In the rows, 128 means zero.
A single turn carries every row of the set below to another of its rows. Some are shown first; where does it send the rows asked next?
Z_268: [152 144 101 155 110 138  77  96 134 163 137 137 137 118 129 120 139 146
 142 132 163]
Z_697: [135 165 108 126  96 115 100 116 153  97 128 115 135 165 155 154 137 163
 142 136  92]
Z_6: [131 152 115 121 103 156 115 140  88 120 110 101 141  99 128 175 120 112
 138 151 147]
Z_399: [114 139 119 147 152 153 135 144 190 151 153 136 122 137 144 136 108 138
 141  98 121]
Z_966: [149 151 118 134 133 165 161 131 108 127 109 170 131 126 164 110 111 118
 169 136 128]
Z_306: [131 120 121 126 120 130 151 140 135 119 108 130 128 112 155 114 131  83
 122 184 127]
Z_716: [132 157 135 136 131 170 142 150 126 118 105 149 125 107 158  87 129 112
 162 102 145]
Z_44: [143 111 130 116 109 159 125 135 151 163 119 141  83  90 152 130 132 109
 146 103 165]
Z_764: [108 129 139 120 129 115  95 156 152 117 130 109 134  81 119 120 140 114
 126  88 164]
Z_735: [105 109 154 101 141 165 139 120 132 113 124 158 150 111 136 140 118 110
 178  88 113]
Z_124: [152 127 157 119 100  78  92  81 132 100 128 144 104 124 124 136 143 146
 162 113 150]
Z_107: [127 116 128 139 143 114 158 135 172 117 119 156 108 129 163 107 129  97
 122 155 135]
Z_754: [174 161 161 103  99  93 125 102 149  83 145 157 103 122 164 164 128 119
 148 126 134]
Z_445: [125 165 118 124 108 164 113 138  94 123 110 100 141  98 135 180 129 110
 142 149 144]
Z_389: [147 123 128 143 126 118 146 132 138 120 142 114 127 147 133 171  85 134
 109 113 172]
Z_573: [165 172 151 107 117 156  80 113 170  76 124 118 121  99 156 138 136 140
 154 102 127]
Z_465: [166 147 114 110 113  98 132 121 122  80 120 119 177  96 128 138 135 149
 156 149 140]
Z_845: [169 173 149  90 113 145 105 120 169  73 128 146 121  96 170 133 132 142
 146 103 129]
Z_166: [143 172 117 123  95 128 103 108 158  80 131 112 138 159 158 147 141 165
 138 136  98]
Z_464: [ 88 130 115 148 127 134 105 112 118 150 130 145 126 101 136 132 163 119
 182 152 107]
Z_773: [166 147 119 102 100 102 129 114 127  75 128 115 178 110 133 132 144 149
 151 146 130]
Z_284: [ 95 106 139 125 147 165 145 156 139 101 117 104 143 114 133 144 119 111
 162 133 106]
Z_585: [138 111 141 116  95 161 140 139 154 157 118 156  98  85 136 131 124 135
 143 108 168]
Z_54: [149 151 132 102 104 107 134 118 135  62 119 125 169 126 156 137 154 146
 150 155 111]
Z_388: [158 128 155 113  99  72  95  80 131  93 142 141 118 120 131 132 143 145
 159 123 138]
Z_142: [119 110 147 109 135 143 115  93 120 155 135 167 156 115 139 130 122 126
 179  89 126]
Z_74: [113 122 131 161 110 120 137 128 170 120 150 148  98  98 173 182 105 112
 146 156 140]
Z_294: [105 156 144 163 164 130  85 110 132 112 150 111 112 151 121 151 113 111
 141 124 115]
Z_351: [168 156 137 108 117 165  74 120 168  76 118 111 124 100 144 134 134 134
 155 101 121]
Z_467: [100 128 124 159 114 136 108 122 170 123 138 160 104  94 163 162 138 109
 160 169 104]
Z_793: [110 160 132 170 160 131  84 112 135 117 152 117 124 154 116 152 118 118
 137 125 115]
Z_814: [ 96 107 124 143 132 159 141 166 138 102 117  96 135 104 131 136 115 133
 157 148 114]
Z_425: [ 88 125 143 146 106 165 123 102 167 126 151 162 134 121 108 158 121 158
 140 132 107]
Z_827: [149 122 137 144 139 139 159 101 119 150 146 154 117 107 119 177 116 109
 151 158 152]
Z_726: [107 106 144 126  83 155 132 111 170 139 129 178 133  94 121 153 121 163
 153 128 136]
Z_593: [154 137 121 152 131 142 164 110 109 151 145 163 115 118 136 157 108 118
 166 162 146]
Z_80: [165 179 156  97 122  95 130 112 149  82 143 135 106 115 159 170 127 115
 135 111 144]
Z_848: [163 183 145 102 130 103 136 116 156  87 139 136 105 117 150 180 131 110
 123 108 144]
Z_27: [104 133 136 120 122 127  90 158 149 114 118 104 133  85 122 124 143 111
 135  86 163]
Z_29: [159 133 143 103  99  93 105  76 129  79 142 155 139 108 137 128 150 137
 174 133 129]
Z_372: [144 144 108 147 111 125  71 100 138 171 134 141 135 117 126 122 138 144
 140 123 166]
Z_135: [139 161 137 113 101 133  99 107 182  69 131 129 135 148 158 134 129 162
 153 132 102]
Z_526: [148 117 127 139 109 116 149 134 134 127 143 116 128 151 130 163  90 137
 111 114 172]
Z_10: [ 86 134 121 141 132 124 120 110 111 156 123 142 129 119 113 116 161 127
 175 148 121]
Z_623: [108 128 127 138 156 141 138 135 199 142 145 145 111 140 142 119 117 131
 123 110 128]

Z_623 goes to Z_593
Z_399 goes to Z_827
Z_268 goes to Z_294
Where do these go?
Z_74 goes to Z_306
Z_107 goes to Z_966
Z_166 goes to Z_80
Z_465 goes to Z_351
Z_54 goes to Z_845
Z_389 goes to Z_6

A single turn carries every row of the set below to another of its rows. Some are shown first; where does it send the rows asked next?
Z_837: [111 147 105 157 139 132 146 104 134  91 160 142 130 139 132  89]
Z_755: [111 130 161  98 119 123 131 160 148 144 146  92  99 122 104 129]
Z_604: [129 146 126 100 112 160 168  97 111 141 119 148 118 109  97 125]
Z_45: [145 151 136 120 121 162 173  95 127 139 122 152 115 102 101 128]
Z_790: [125 107 157 112 159 107 131 106 148 128 132 157 101 122 151 181]
Z_563: [147 147 139 123 115 164 164  97 124 144 109 157 116 101 110 130]
Z_698: [109 110 148  93 162 100 141 105 143 123 148 145 101 126 134 175]
Z_947: [125 135 169 115 129 121 137 157 165 140 151  97  95 114 105 130]
Z_547: [139 132  91 162 100 125 123 127 135 118 150 119 118 154 148 100]
Z_682: [138 128 179 130 116 131 115 158 160 153 121 109  99 111 131 139]
Z_170: [139 134  92 166 102 125 124 127 137 116 150 118 117 154 148  99]
Z_101: [139 132  91 164 101 126 123 126 136 118 149 121 119 155 149 101]
Z_960: [110 121 160  95 106 128 116 161 140 153 131  96 101 124 116 133]
Z_746: [ 96 110 166 126 149 134 104 170 139 135 117 121 141  90 126 139]
Z_891: [ 92 116 163 123 162 127 123 168 147 125 140 114 136  89 109 133]
Z_927: [138 135 179 133 127 127 129 157 168 144 138 105  94 110 118 135]
Z_76: [103  88  85 127 136 115 126 108 110 131 110 124 156 132 112 149]
Z_691: [134 149 130 109 119 158 175  97 121 139 126 146 114 105  95 125]
Z_117: [ 87 109 159 115 149 132 107 172 135 133 122 116 142  94 121 136]
Z_111: [ 96 141  94 134 125 132 137 106 116  97 154 137 134 147 133  90]
Z_232: [103 113 169 137 156 132 111 168 148 132 122 124 138  86 123 140]
Z_893: [ 83 111 159 114 156 129 115 169 138 128 134 113 139  92 111 133]
Z_958: [104  95  83 129 153 107 147 107 122 119 134 118 153 127  94 144]
Z_212: [140 144 135 115 107 168 157  98 114 148 103 156 118 104 112 131]
Z_241: [113 134 108 155 110 143 109 107 114 112 118 154 138 143 165 101]
Z_20: [102 116 169 132 163 128 120 168 151 124 133 118 136  85 115 136]
Z_320: [141  96 110 175 148 122 125 105 139 132  98 144 154 113 131 158]
Z_493: [123  88  97 148 134 123 114 108 119 137  92 137 158 123 130 158]
Z_684: [119 112 155 107 164 104 140 105 151 123 145 152  99 122 140 177]
Z_116: [128 148 116 176 139 136 138 103 142  96 147 155 130 132 147  97]
Z_824: [122 122 171 111 103 132 107 160 145 158 116 104 103 119 130 138]
Z_781: [125 105  96 153 167 108 156 103 143 113 142 125 148 116  94 145]
Z_121: [137 133  91 162 101 124 123 126 135 116 151 119 118 155 147 100]
Z_383: [103 105 143  86 152 104 133 108 134 126 141 145 104 131 138 176]
Z_610: [132 142 128 104 106 162 160  98 109 148 108 150 119 109 107 130]
Z_485: [107 102 147  91 147 106 123 108 130 132 129 148 105 131 148 178]
Z_175: [139 135  91 165 103 125 127 126 138 115 153 119 119 156 145 101]
Z_628: [138 132  91 162 103 125 125 126 136 115 154 118 117 155 145  99]
Z_315: [142 105 108 174 166 115 145 104 151 120 123 138 147 110 112 153]
Z_339: [ 96 134  95 135 112 137 119 108 106 108 133 144 138 150 149  94]
Z_808: [117 103 154 104 150 109 122 106 138 133 124 156 105 125 154 183]
Z_572: [129 141 117 176 124 142 121 105 132 105 123 159 133 134 164 101]

Z_117 goes to Z_746
Z_604 goes to Z_610
Where do these go?
Z_76 goes to Z_493
Z_698 goes to Z_383
Z_111 goes to Z_339
Z_947 goes to Z_755

A single turn carries every row of the set below to another of its rows. Some are shown first; where does it send the rows asked next?
Z_444: [139 103 127 188 169 103 143 114 173 142 237 189 110 155 126  79  94 193
 107 166 134 121 102  97 140 113 117 133 139 138  73  96 147 129 120]
Z_543: [138 112 124 164 127 119 141 124 169 145 184 179  95  70 113  79 186 136
  32 147 134 130 115  99 167 105  98 125 123 145  73  69 139 145 149]
Z_938: [161 101 139  60 145 123 130  90 128 139 184 163  91 138 130  74 144 136
 128 177 178 102 138 112 142 119 113 140 113 156  74 102 146 134 178]
Z_345: [148 125 120  86 158  99 127 121 154 125 210 178  92 112 153 143 155 131
 156 167 164 122  90  88 199  51 102 138 111 130  67 108 155 140 144]
Z_321: [157 126 114 130 163  92 106  81 186 128 122 190 103 125 100 127  90 164
  59 152 138 125 106 139 169  87 105 130 133 156  90  87 163 121 130]
Z_446: [127 120 110 166 126 121 173 135 172 149 186 179 104 124 112  86  98 172
  33 180 143 126  80 107 155  86 105 135 159 124  22 118 164 119 137]
Z_147: [133 135 147  56 124  92 144 146 184 158 169 160 101 124 133  77 154 181
  77 163 158 130  98  96 192  87 113 125 144 153 111  57 153 118 139]
Z_462: [169 122 115 128 158 103 122  82 169 121 126 183 103 126 108 140  85 159
  50 144 135 127 107 133 163  81 103 119 135 125  65  80 158 120 127]
Z_685: [112 127 111 167 133 110 163 121 190 160 184 191 110 124  99  79 106 197
  39 182 145 125  74 122 151  95 107 139 156 144  51 116 167 116 133]
Z_657: [122 107 108 155 123 122 159 155 157 134 178 167  96 124 121  78  95 153
  50 191 142 117  91 102 168  91  94 148 147 145   3 129 163 127 136]
Z_650: [132 118 118  85 155 101 126 114 157 125 204 187 106 115 135 132 160 160
 178 167 167 117  90 107 196  76 104 133  98 142  70  97 160 147 135]
Z_183: [123 124 118  94 160 100 137 103 183 133 194 201 117 128 130 128 166 175
 173 168 162 130  76 113 199  80 117 124 110 131  84  76 162 154 151]
Z_95: [143 109 125 158 123 123 141 129 154 137 187 172  91  68 116  78 183 130
  38 145 136 124 119  99 164 105  92 125 115 145  59  72 135 152 139]
Z_31: [142 128 130 164 137 115 127  86 161 127 161 186 100 114 139 119 148 141
 167 159 137 136  82 103 151  88 105 110 161 115  60 153 148 150 169]
Z_956: [130 111 125 163 127 117 138 122 174 145 179 181  98  74 106  70 187 144
  41 151 136 130 109 105 166 116  99 126 120 156  78  63 140 155 147]
Z_850: [127 104 122 159 125 118 136 128 166 138 179 179  97  72 107  64 188 144
  52 152 135 123 114 110 171 121  94 129 111 163  69  65 137 159 141]
Z_136: [137 107 128 184 170  96 124 125 171 139 238 183  96 147 127  78  92 179
 108 173 137 114 109  94 146 110 109 148 134 168  83 116 148 124 116]
Z_358: [176 106 144  62 147 127 140  91 125 142 192 158  85 134 141  87 140 121
 100 174 173 108 137  94 137  99 119 132 128 132  68 107 142 125 184]
Z_347: [142 125 130 165 137 112 118  91 157 125 162 183  94 111 141 118 146 135
 171 166 141 130  87 102 156  85 102 116 162 128  62 160 147 146 166]
Z_678: [149 135 150  53 120  96 153 143 172 152 183 154  99 119 139  92 148 175
  65 153 157 129 101  92 183  74 109 126 145 130 102  62 153 108 130]
Z_194: [151 125 145  50 113 106 158 152 151 137 181 148 100 119 143  88 142 169
  77 151 159 127 109  91 183  83 100 121 135 125  76  58 151 115 121]
Z_365: [147 132 125  92 163  99 133 117 174 135 201 188  94 122 155 145 159 131
 139 166 153 138  76  78 202  44 118 125 130 115  73  99 157 140 167]
Z_799: [149 105 138  67 151 120 135  76 155 155 176 177 102 144 121  68 152 156
 123 179 177 113 128 121 142 129 126 132 123 160  97  86 150 139 187]
Z_699: [134 104 121 158 123 123 139 133 154 130 181 170  95  69 111  68 182 135
  52 150 138 123 119 104 170 117  88 130 106 157  56  68 137 157 137]
Z_683: [138 101 129 182 172  99 120 145 169 133 227 175  87 150 147  69  89 153
 107 183 126 122 109  78 163 101 109 150 140 171  66 122 146 130 139]
Z_605: [142  99 129 189 167 109 138 145 170 133 221 177  94 163 155  72  88 151
 106 181 119 133 105  75 163 103 120 135 148 142  46 103 144 135 156]
Z_32: [135 117 143  47 115 105 148 161 150 135 166 151 103 126 138  73 144 171
  95 160 158 125 109  95 194  98 102 126 128 144  72  55 153 127 130]
Z_692: [100 117 106 162 133 106 145 132 187 152 179 188 106 125  96  64 107 192
  61 191 150 116  83 126 161 108  98 153 143 183  57 125 166 128 128]
Z_822: [167 112 110 123 150 113 120 103 153 105 115 170  99 132 119 128  79 138
  65 153 130 126 113 129 176  87  99 118 129 128  34  79 159 131 133]
Z_750: [138 128 131 165 136 109 120  80 163 129 167 190 101 109 129 120 149 155
 174 159 142 126  87 113 146  93 100 120 154 131  75 155 150 144 151]
Z_533: [132 130 125 101 164 103 142 108 192 142 191 202 111 130 145 136 167 160
 150 167 154 142  68  95 199  62 127 116 131 114  85  79 159 148 174]
Z_618: [142 102 128 194 166 114 154 128 171 141 227 185 108 163 139  78  88 177
 102 171 121 134  99  85 148 110 126 124 147 123  49  86 145 135 144]
Z_222: [158 115 144  77 157 120 143  70 167 167 176 183 100 148 125  81 153 151
  98 172 169 124 118 109 137 112 138 121 139 138 107  82 150 128 204]
Z_195: [176 116 146  71 153 125 146  78 150 161 188 171  89 142 139  94 147 127
  82 171 166 122 122  93 135  91 132 123 144 116  89  96 147 121 199]
Z_923: [107 108 102 155 125 112 145 155 167 135 174 173  95 121 107  65 101 169
  68 197 150 112  92 114 171 104  94 159 138 179  26 132 164 132 129]
Z_680: [139 126 130 163 138 107 113  89 158 127 165 187  95 106 131 117 148 142
 173 162 141 125  90 105 155  90  98 121 155 134  71 162 150 146 154]
Z_69: [151 105 110 122 157 104 102 112 161 103 105 173  96 133 117 114  82 135
  81 161 132 123 117 129 186  99  97 134 122 165  43  87 158 139 139]
Z_638: [127 121 144  53 120  98 142 158 172 145 159 158 103 130 136  69 151 178
  97 166 155 127 105 100 200 102 108 129 135 163  93  50 152 130 141]
Z_742: [141 129 131 166 138 114 127  77 162 130 166 191 106 113 131 121 148 156
 170 159 139 132  84 110 147  93 106 110 161 116  67 150 151 146 160]
Z_637: [148 116 113 125 162  92  94 102 181 118 107 184  98 131 106 110  89 153
  75 164 136 123 113 138 182 101 100 137 126 183  79  90 161 131 140]

Z_446 goes to Z_685
Z_742 goes to Z_750
Where do these go?
Z_222 goes to Z_799
Z_444 goes to Z_136
Z_365 goes to Z_533
Z_69 goes to Z_822
Z_194 goes to Z_678
Z_956 goes to Z_850

